(in the rows, 128 means zero)
The rows of M fall into a few groups, which share some directions, and each row is roughly a mix of its group's hidden directions.
M:
[[120 124 139 118  97 120 127  87 160 159 103  83 109 146]
 [150 138  75 114 135 158 169 126 113 141 110 109 128 159]
 [155 123 142 152 166 156 175 143 127 139 140 156 107 151]
 [ 72 106 168 134 112 154 133 117 120 142 162 111 124 112]
 [153 139 131 105 112 100 170 160 147 137 171 141 131 154]
 [113 138 135 108 162 151 126 160 145 114 153  71 130 112]
 [102 129 121 165 113  83 138 146 123 106 139  85 102 112]
 [151 162 155 111 152 120  98 111  84 105 128 159 124 143]
 [117 124 102 135  70  96 112 134  89 132 120 138 107 104]
 [146 102 130 118 129  86 143 136 117  85 175 153 143 124]
 [137 128 128 135 142 142 133 150 105  68 137  92 148 163]
 [109 160 147 121 139  97 101 104 136 150 108  91 154  94]
 [122  81 129 119 110 159 113 145 116 105 123 165  83 133]
 [ 74  85 149 127 121 165 120 123 139 155 124 138 147 116]
 [134 178 110 126  83 124 136 102  94 139 130 101 123 151]
 [164  90 127 102 152 148 136 161 124 121 109 171 148 130]
 [143 117 141 157  75 114 156  87 136 121 108 142 137 103]
 [137 139 182 117 158 113 127 133 174 137 141 126 141 164]
 [108 126  85 136 143 123 185 137 116 117 148 134  90 115]
 [ 75 161 169 129 123 122 107 126 143 158 117 113 132 154]
 [170 145 138 141 141 107 175 136 131  96 133  86 124 117]
 [106 157 122 108 107 145 131 131  68 114 121 156 160 133]
 [137 123  96 120  93 107 138 133 139  75 173 142 134 126]
 [119 163 112 143 116 116 127 102  86 144 161  81 125 114]
 [188 165 111 155 149 119 147 132 118 151 140 110 141 119]
 [125 105  97 114 155 152 119 139 129 106 132 167  81 155]
 [ 82 110 106 111 110 125  84 133 127 154 154 153 102 124]
 [ 89 120  89 171 122 122 161 122 109 138 142 164 124 118]
 [103 144 129 139 108 147 141 107 155 127 135 103 177  83]
 [143 155 137 165 114 123 123 141 115 109 179 132  98  91]
 [186 132 127  84 162 110 119 118 139 116 148 119 129 106]
 [134 138 154 121 132 116 139 153 167 159  91 104 112 170]
 [128 133 137  83 111 126 121  90 146 135 167 140  87 103]
 [127 123 114 116 171 132 108 155  85 111 150 156 140  92]
 [133 108 109  87 129 114  65 142 142 153 137 118 111 130]
 [102 138 118 152 134 141 106 104  92 163 119 163 127 169]
 [120 156 157 110 135 120 117 113 144 136 146  84  72 129]
 [162 179 120  95 110 138 109 110 120 107 120 117 122 167]
 [122 150 148 143 134 161 122 116 113 183 160 160 139 146]
 [130 119 147 125 115 119 133  92 123 138  77  83 165 119]
 [103 156 117 133  95 115 119 100  94 143 145 108 136  78]
 [127 120 122 153 117  83 116 134 135 174  85 127 162 129]
 [ 98 155 120 149  99 131  84 120 155 118 101 107 143  97]
 [127 129 176 141 113  83 101 100 105 136 140 127 125  92]
 [107  98 143 150 142 138 113 169 130 120 134 160 148  79]
 [146 138 184 131 155 120 117 118 149 112 113 110 144 175]
 [140 105 141 115 126 108 118 105 180 104  81 141 123 150]
 [155 128 107 143 176 141 124 138 154 172 139 107 155 112]
 [123  94 139  96 136 131 160 111 153 144 105 158 119  83]
 [165 132 139 117 109 149 121 113 124 148  64 155 120 113]
 [156 141 120 139 158 154 120 119 135 139 144  75 162  97]
 [138 126 101 145 135 174 120 120 107 180 161 135 110 139]
 [154 152  89 134 115 160 121 131 126 151 136 105 118  74]
 [131  96 106 133  91 131 120 141 169 155 118  82 148 132]
 [167 116 131 127 118 115 169 166 160 143 123 133 141  87]
 [158 138 100  83 125 124 146 157 166 111 147 148 150 111]
 [115 135 145 123 119  79 102  94 169 122 106 106 143 107]
 [144 154 139 109 111 106 105  96  96 133 135 126 138  71]
 [103 133  91 133  97 120  96 127  98 166 155 134 113 100]
 [181  93 134 104 118 121 105 142 131 135 123 158  89 143]
 [166 125 115 144 137  97 112 159 147 187 130 140 135 122]
 [152 186 108 125 130 100 108 124 121 164 160 141 134 140]
 [118 121 186 151 107 146 112 107 105 135  99 133 151 154]
 [ 89 114 107 111 154 132 170 125 148 104 106 161 119 154]
 [117 157 177 141 125 121  91 110  94 129 146 115 109 159]
 [114 101 105 145  91 113 135  73 104 124 103 116 150 132]
 [164 152 127 117 134 131 193 146 146 126 137 163 133 124]
 [173  96 148  91 144 137 122 134 131 152 105 141  93 148]
 [119 106 162 123 180 136 141 167 125 148 111 152 152 137]
 [132 113  94 123 185 125 157 144 155 107 128 132  99 148]
 [167  98 116 133 118 172 128 154 142 146 122 100 166 142]
 [170 152 108 134 122 156 109 126  70 120 121 125 132 100]
 [129 169 142 172 115 128 152 102 107 128 133 132 103 172]
 [ 84  98 124 155 152 165 148 119 103 130 148 124  94 136]
 [129 101  92 110 129 121  86 104  86 136 122 161 141 147]
 [153 112 138  91 152 140 100 136 106  84 128 101 157 109]
 [106 118 149 154 157 153 129 151 103 164  81 135 146 124]
 [120  82  88 124 119 143 141 136 152 176 119 143 117 153]
 [122 130  94 151 131 135 139 109 108 129  64 102 153 140]
 [132 113  90 117 141 129 146 130 170  97  92 121 145 168]
 [163 116 190 122 133 142 141 135 154  99 109 116 145 139]
 [139 106 180 133  98 152 101 123 129 131  99 114 165 114]
 [122 157 137 171 114 124 156 100 110 138 130 174 135  96]
 [149 115 107 131 128 150 109 105  87 135 168 157  88 133]
 [119 126  76  97 136 155 164 158 150 114 135 140 151 138]
 [130 113 153 166 102 145 112 149 163 131 128 143  86 160]
 [127 131 172 111 127  98 118 154 150 124 186 149 122 124]
 [106 112  73 141 115 156 115 118  89 142 112 156 120 114]
 [103 151 148 122 171 159 160 119 114 127 118 121 165  96]
 [ 80 150 167 115 101 111  99 123 150 112 121 146 140 149]
 [137 146 141 155 137 104 111 145 128 102 101 103 158 181]
 [101 102 107 144 150 138 162 163 137 154 129 118 139  81]
 [103 115 123 138 116 148 184  76 126 106 117 126 128 142]
 [101 119 130 131 126 132 123 109  85 114  71 150 162 119]
 [112 125 172 109 156 109 100 103  94  96 137 140 132 154]
 [125 111 110 122 158 166 163 135 114 121 121 180 155 145]
 [125 155 167 106 106  90  97 124 134 125 135 152 119 171]
 [101 154 114 128 112 150 111 122 187 154 109  99 113 123]
 [113 138 129 103 126 128  92  73 105 112 128  84 136 139]
 [147 114 107 145 137 156 132 148  95  98 170 158 136  99]
 [106 140 152 129 157 107 172 105 100 113  92 147 111 145]
 [119 131 123 112  98 151 100 127 157  85 162 154  96 138]
 [190 125 106 118 140 137 139 142 139  85  99 116 134 112]
 [160 121 110 136 120  93 148 132 151 118 186 102 110 134]
 [121 141 113 150 122 155 112 121  91 177 172 139 115 115]
 [106 166 128 127 137 163 120 107 128 127 162 132 165  84]
 [114 139 185 102 125  88 119 116 135 133 167 137 116 147]
 [103 179 133 149 111 133 112 111 137 115 175  97 124 112]
 [ 72 110 135 113 144 100 150 138 175 150 137 130 136 129]
 [116 107 142 176 136 126 122 175 126 140 127 138 154  85]
 [ 99 157 103 146 119  89 172 123 107 155 153 130 118 121]
 [119 110 138 123 121 132 156  94 117  74 128 104 144  85]
 [153 119 100 106 123  88 118 162 172 148 113 146 138 109]
 [154 145  80 125 141 107 135 128 125 120  83 165 132 156]
 [115 127 156 135 115  89 134 102  87 148  93 135 156 104]
 [146 108 134 102 142 107  99 100  84 152  90 152 125 130]
 [142 175 124  80  98 153 129 152 152 137 127 155 132 135]
 [138 127  93 127  80 118 144  78 107 115 144 120 101 123]
 [108 137 147 146 124 129 186 134 159  97 123  90 117 137]
 [127 123 141 108 151 150 120 107 106 119 130  64 142  92]
 [116 109 108  76 137 148  84 103 135 150 122 111 153 133]
 [130 140 143 109 136 132 142 188 130 114 150 163 157 157]
 [ 95 117 123 129 135  98 135 125 152  86 113 122 157 178]
 [ 88 150 128 129  97 110 128  66 138 114 140 120 107 123]
 [157  97 151 114 104 102 136 149 173 135 106 124 104 100]
 [132 114 131 111  91 160  84 136 116 132 165 128 110  90]
 [165  99  98 121 122 131 146 125 169  99  96 141 118 157]
 [133 137 100 119 120 182 145 171 157 135 125 146 117 157]
 [109 142 153 128 116 150 113  86  81 157 126 127  92 128]
 [ 97 146 155 100 147 113 138 105 135 111  86  96 160 124]
 [110 139 123 145 111 127 111 113 118 188 126 122 176 105]
 [145 162 148 166  91 110 133 115 128  99 133 108 113 168]
 [159  98 135 121 139 107 132 109 141 110  63 147 142 136]
 [ 87  73 165 122 123 146 149 141 157 124 120 125 130 113]
 [126  86 101 130 114 119 139 111 115 128  94 126 124 189]
 [126 133  81 159 128 116 172 135 104 152 139 114 120  91]
 [ 97 104 104  99 122 116  98  88 126 160 125 108 122  95]
 [105 151  94 105 138 177 129 142 146 117 155 116 115 164]
 [158 105 179 113 146 153  99 140 161 111 122 131 129 153]
 [159  97 140 118 116 150 102 165 136 138 154 158  89 117]
 [162 134 145 127 189 128 106 137 114 132 160  95 119 130]
 [143 129 167 137 149  95 134 126 143 102  93 118 130 179]
 [158 160 148  95 149 123 116 137 164 120 179 117 124 133]
 [155 140 137 121 189 153 153 129 162 115 140 115 141 146]
 [ 99 158 144 129 131 123 135  73 104 115 109 115 166 107]
 [116 106 110  93 126 118  86 111 133 152 108  87 126 163]
 [ 69 129 130  95 127 114 115 103 143  91 110 127 135 153]
 [137 147 162 152 105 133 169 135 172 127 130 123 131  85]
 [137 105 165 101 142 129 126 155 189 129 147 113 138 113]
 [131 150 114  99 150 134 134 111 131 121 169  93 104 176]
 [169  73 114 129 112 143 128 155 131 116 140 116 136  87]]
Here is one row of each group, with its name. Which group are the others in?
[177 136 112 120 124 118 115 149 154 153 139 107 154  82]
L
[155 140 151  95 138 128  76 110 118 170 108 111 133 122]
V
[154 121  87 138 123 126 143 128 173 141  82 105 140 106]
Y

[131 166 153 123 112 135 131  96 156 152 141 147  80 151]
V
[117 188 143  90  94 129 125 123 107 136 146 137 132 155]
Y
[152 148 112 117 146  89 142 151 131 123 172 101 163 108]
Y
[162 178 136 113 130 118 100 116 141 136 152  95 163 117]
L
[126 151 124 145 137 138 127 117  85  95 118 131 187 150]
V
[101 123 108  87 147 157 118 120 140  90 175 131 120 116]
V
[159 156 152 110 100 131 122 110 125  89 106 103 167 114]
L
[109 136 106 144 109  79  86 143 134 173 123 126 116 133]
V
[144 152 115 135 102  93 117 120 153 108  80 108 165 133]
Y
[156 182 129 113 117 120 106 117 106 109 175 117 109 131]
L
[169 113 122 138 128 123 103 160  97 102 168 138  97 113]
V
